One vector is turned by the same rotation once a tick. Each row is the vector after some number of ticks, and that number follows the row.
The counts run from 0 to 153.
[  7 -39  17 -10 -27  -3   0  17 -14  -2 -10  -8   2   6  34  25   6  13
  12   4 -14  20 -15  -8  15  11  54  -4  21  -1   6   9 -38  24 -10 -13
  -3   7  -2  18 -20 -18  -2  -1   0  -9 -30   5   0  11  46  11 -23  24] : 25
[  5 -36  37 -14 -41 -16  -9   9 -13 -16 -19 -15   3 -10  25  -2   1  22
  -3  18 -17   9 -15  -8  24  16  56  -8  20  -3  -1  12 -21  21  -8 -15
   8   9 -12  20  -9 -15  -7  -7  -9   3 -29   8  11  -1  24  -4 -34  25] : 113
[  7 -22  12 -15 -40 -21  -7  -3  -6  15 -22 -32 -11  -4  50  15  -4   6
   5  25  32   6 -33 -24  15  23  36  -8  22   8 -23  35  -1  -8  10  -2
   3   2  -9  11 -12 -22  12  12 -10 -10 -13  25   8   7   9  17  -2  -6] : 48
[  3 -39  16 -11 -16 -21   0 -17 -15  22 -20 -12  -6  11  45  -6   9  29
  13  24 -13  11 -44   6  22  20  30   0  -5   6  -5  25   6  15 -23 -19
  12  15 -17  29 -24 -14  -6 -20 -16 -16 -23   3  17  18  12  10 -24  -8] : 4
[ 18 -20  35  -2 -35 -10   8  -6   3  12 -40  -6   1  13  31  -3  -2  24
  -9  14 -15  23 -38   3  21   3  25 -14  12  -3 -16  44  -8  21   0 -20
  11  18 -20  21  -6  -8  16  -4 -25  -9  -5  14   7   0   9  17 -30  12] : 10
[ 20 -17  12  -8 -11  -4  -7  -8 -11   3 -28 -21  -6  12  28  34  -6  11
  16  18  21  16 -47 -13  21  12  38   9  19  -5 -18  32 -19   9 -23 -10
   1   7 -24  14 -15 -18   8  12 -25   9 -17  18  -5  12  28  25 -15  25] : 128
[ 12 -34  26 -21 -24 -35 -21  -8 -23   9  -3 -23   5   5  32  29  -7  -3
  16  16  18  13 -17  25  32   0  47  -3   6   7   0  20 -12  14   4 -10
 -17   1   8   9  -7 -29   7   5 -21   1 -30  18  14  10  16  35 -11   6] : 125
[  8 -45  32 -25 -36 -14  -3  12 -12  -3 -13 -13  -3   6  33   9   7  16
  -4  10 -19  26 -10  -9  22  23  36  -6  24  16 -10  26 -29  24   5 -23
   1  18  -7  28  -6 -15  11  19  -9   3 -21   4  14  -3  38  -9 -25  13] : 16
[  9 -29  31  -3 -36 -27 -21   0 -26   0 -21 -15  17 -12  20  19 -15   8
   8  12   8  12 -21   5  27  -8  56 -13   7 -15  -7  14 -23  25  16 -12
  -6   5  -8   2 -20 -10  12  -1 -15   7 -33  17  15  -3   8  39 -36  11] : 28
[  4   1  22  12 -29  -6 -10   7 -13   4 -43 -32 -15  -8  43  19 -13  34
   7  24  -4   4 -25 -35  11  -7  30 -26   4  -7  -7  30 -12  25   8  -7
   0  12  -2  -2 -16 -10  11  -3 -17 -21 -18  27  -7  11  18  28 -18   8] : 148
[  4 -28  23   5 -38  -7  -6 -19 -15 -10 -28 -17   8  10  39 -21   1  31
   8  36  11  -2 -38  11  14   2  17 -21  30 -18  -7  38  -5  24   8  -8
 -11  10  -7   0  -9 -39 -10  -5 -27 -23   6   6  -1  18  15   5 -24   6] : 80
[ 10 -41  18 -13 -35 -37 -10 -19 -16  12 -40 -19   6   7  23 -13 -12  17
  -9  22  10   3 -31  12  26  -6  23 -18   3 -15 -26  21   1  12  16 -29
  -3  23 -25  32 -15  -9  19   1 -21   1 -22   9  15  -5   1  18 -21  10] : 97
[  9 -26  14  -5 -26  -4  -8 -15 -19 -28 -40 -24   3   2  15 -16  -3  22
  16  29  -2  -2 -32   3  24   0  15 -36  29  -9 -16  32 -22  39  13 -11
  -9  16  -1  11   8 -22  -7  -7 -24 -13   1  19   5  31  16   6 -25  12] : 70
[ 17 -30  35 -14 -35 -37   8   3  -3  -1 -19 -13   2  21  40  -9  -2   8
  -7   7 -17  15 -17  10  15 -21  47 -21   4  -3   1  27 -29  24   3 -15
  -7  29  -3  34   2  -5  11  -2 -17 -17 -20   1  16   2  20   5 -35  13] : 105
[ 15 -35  28 -14 -31 -23 -13   5 -21   5 -13 -24   9  -9  28  10   1  15
   7  24 -12  -1 -31  11  24  12  50  -1  12 -17   5   9 -10   9 -14  -5
   1  -3 -10  15 -25 -28 -10 -14  -7   1 -37  22  12  14  16  17 -23  14] : 123
[  9 -35  10 -20 -19 -30 -22  -4 -23  12 -12 -19  -1  12  37  28 -11  -5
  17  18  36  25 -27  10  21  -5  44  -6  13  11  -4  21 -22   8  -2 -11
 -21  11  -8   3  -8 -20  21  15 -21  -3 -32  12  12   9  22  33 -16  12] : 126
[ -8 -28  19  -6 -34  -3 -29  -8 -10  -4 -11  14 -19 -13  40   1   2  13
   4  23  10  30  -9  -7  27  30  41 -10  21  20   3  26 -14  27   1 -29
   2  12  -6 -11 -15 -16   4  -8 -14  -9 -31   5  10  12  18  22 -30  11] : 22
[ 21 -45  21 -20 -33  -9  -7   9 -24  -4 -16 -17   8  -1  27  24  -4   5
  -1  17 -23  15  -7   8  22   1  45 -10  23 -11  -2  15 -38  22   2 -16
 -11   2 -13   9 -20 -28   5   8  -5   1 -27  12   1  10  37   6 -16  26] : 26
[ 16 -13 -15 -16 -27  -1  -4   0 -21  -1 -23 -18  -7  -8  43  19  -1  -1
   9  40  21   3 -31 -24  25  16  32 -19  19   5 -15  35 -22  19 -22  -8
   7   8 -23  18 -15 -19   5   6 -16 -16 -17  -3  -3  13  26  -7 -10   8] : 42
[ -2 -33   6   8 -34 -20  -6   3 -30  -7 -25 -31 -13 -14  44  -5   2  31
  15  22 -14  -1 -22  -3  11   2  28 -29  -3 -13  -6   9  -3  19   7 -13
   0  11  -7  16 -13 -10 -18 -19  -1 -25 -38  23   4  43  17  13 -12   2] : 63
[ 11 -21  20  13 -38 -12  -2  -2 -14 -15 -35 -23  10  15  38 -12  -6  34
  16  25   7   1 -40  -2   9 -10  27 -22  33 -26  -8  33 -14  15  12  11
  -2  15  -9   6  -9 -29  -7  -4 -25 -21  11   4   3  14  18  12 -29  10] : 79
[ -3 -41  16 -18 -41 -36  -9  11 -16  10  -7 -30 -13  -1  55  18  -2  10
  14  10  12   9 -10  -8   8  -5  25 -21  -3  15  -7  14  -9  18  21  -6
 -15  11  13  10  -6 -14   8   5 -12 -24 -23  20  11  16  24  19   4   2] : 56
[ 16 -25  15  -9 -40 -31 -14  -4 -21   7 -22 -25  12 -10  29  12  -8  -5
  15  28  30   7 -33   7  39  13  50 -15  11  -2 -28  27  -7   8  10  -4
  -1  -3 -11  14  -5 -17  11   5 -19  -3 -24  17  18   5  -2  31 -17  -4] : 38
[  6 -24  41   8 -42  -9   0  -4   1   4 -24   3   5  -2  44  -5  -7  25
   2  18  -8  34 -27   5  13   0  40 -18  28  -4  -6  37 -16  18   9 -18
  11   7  -7 -10 -19 -14  11  -6 -18 -10 -19  23   1  10   8  31 -26  12] : 20
[  8 -10  -2 -13 -39  -2 -13   7 -22   6 -34 -22 -22  -9  59  16  -4  19
  -5  28   3  -7 -20 -35  10   3  28 -25  10  -4  -1  32 -13  26  -8 -13
   6   3 -18   9 -20 -16   5  -6  -8 -26 -21   1  -8  16  34  -4  -9  21] : 52
[ -3 -37  -9  -3 -24 -34 -11   1 -29  -7 -25 -35  -9  16  32   5 -12  12
  23   8  19  27 -21 -12   4  -5  28 -23  14   6 -21  13 -29  22  17  -3
 -24  20 -13  20   6   9  11  15 -16 -11 -20  20   2  22  27  22  -7   4] : 67
[  7 -31  11  -9 -17 -23 -11 -15 -24  25 -29 -10 -17   4  40  -7   4  33
   9  31  -2   6 -30  11  24   3  30 -15 -11  -2  -2  26   3  23 -16 -12
   9  23 -21  22 -20  -8   4 -24 -26 -25 -23  -4  12  15  14  18 -35  -5] : 3
[ 16 -23  15 -17 -47 -34   8  13  -9  14 -10 -26   6   0  54  18  -2   0
   7  29   8   0 -20  -3  15  -6  44 -24   7   1   3  25 -14   5  11   0
  -5   5  10  16  -8 -20   6   6  -5 -25 -18   8  11   6  14  10  -9  -3] : 46
[ 11 -46  23 -17 -16 -15   0   1 -11  11 -20 -29  -8  33  39   9  17  25
  13   3 -11  -4 -28 -16  11  -1  35   1  -9   2 -17  11 -19  24   2 -22
  -9  23  -6  42 -14  -8   3   0 -22 -21 -15  -4  10   8  35  -2 -20  15] : 94
[  1 -35  16  -2 -24   6 -14   1 -10  -8 -37 -39 -12   3  36  15  -8  18
   9   6  13   7 -29 -33  19  15  15  -9  27  -1 -33  27 -15  19  20 -20
 -11   7 -15  13  -9  -3   8  13 -10 -10 -16  44  -8  24  21  23   1  16] : 59
[  9 -13  15 -12 -37 -29 -17   1 -15   5 -16 -27 -20 -21  50  11   3   7
  -5  43   5  -9 -14 -10  32  13  35 -24  -6  15   1  34   9  21  -2 -10
   2  13   4  15  -3 -26   6 -15  -9 -20 -22  16   7   8  12   2 -13  -9] : 141
[-13 -37  10  -8 -34 -10 -25   0 -22  -7 -14 -22 -29 -17  51   3   5  20
   7  29  -2   9 -13  -8  27  24  24 -20   3  24   0  25  -1  25   7 -27
  -7   7  -2   5 -11 -22  -7  -4  -2 -14 -36  24   4  30  19   6  -5 -10] : 151
[ 20 -28  22   3 -31 -17  13   6  -6  15 -36 -18   4  16  28   9  -4  27
  -5  13  -9  22 -37 -12  11   1  35  -8  11  -7 -16  33 -19  12  -3  -9
   6  23 -27  31 -11   3  24   2 -22   1 -10   7  12  -4  17  18 -32  11] : 9
[ 10 -30  20   5 -35 -20 -20  -9 -18  11 -40 -33   1  18  27  -4  -4  34
   6  22  20 -11 -31  -3   5 -10  24  -8   2 -24 -13  12  -4  19  20  -8
 -11  13  -8  19 -23 -10   9  -7 -32 -17  -1  -6   4  -5  15  30 -33  11] : 88
[ 11 -26  25   8 -30 -19 -19  -2 -17   6 -16 -11  13  -2  29  19 -10   9
  23  14  17  16 -27   5  20  -7  58  -8   8 -10  -4  17 -23  23   7  -8
  -6   1   0 -10 -21  -7   9  -1 -17  -8 -29  18   9  10   7  51 -30   9] : 29
[ -6 -38   8   2 -33 -16 -11   4 -16   5 -28 -35 -13   2  44  14 -11  25
  10  15  17  16 -17 -28   7  14  16 -10  21   0 -26  26 -16   7  18 -10
 -11   6 -23  14 -22   3  11   9  -9  -9 -22  31  -3  20  24  19   4   7] : 58
[  6 -55  26 -34 -19 -24  -4  -5 -13  12 -12 -20 -15  16  32   6  17   8
   7  16  -6  16 -27   6  29  21  29   5  -1  23 -16  25 -11  22  -1 -22
  -7  29   1  47  -3  -7  10   6 -19  -5 -13   1  26   1  30   0 -14  -3] : 6
[ 22 -16  19 -22 -36 -28  -2  16  -8   4 -18 -34   5  -6  58  21   5   0
  10  27  -2 -14 -22  -8  22 -11  53 -25  -3  -2  -7  18 -22  22   3   4
  -4   6  16  27  -2 -30   5  -4  -7 -25 -10   7  11   2  18   7 -14   3] : 45
[-15 -47  13  -9 -28 -23  -9   1 -19   1 -13 -30 -13  19  39  -2  16  33
  23  25  22  -1 -26 -13   1  23  37   2   6   4   2   1  -8  15   0   4
  -8  18  -3  28 -18 -21 -15  -3 -24 -28 -12 -13  10   8  26  14 -23 -11] : 83
[  6 -37  32 -20 -36 -27 -10   7 -15  -1 -15 -40  -7  -6  56  12   9  14
  11  20   5  -8 -10  -8  26   4  36 -21  -4  10 -11  24  -5  17  26 -18
 -10   4  18  21  -6 -13  -2  -5   0 -26 -19  29   8  17  12  12  -2   1] : 55
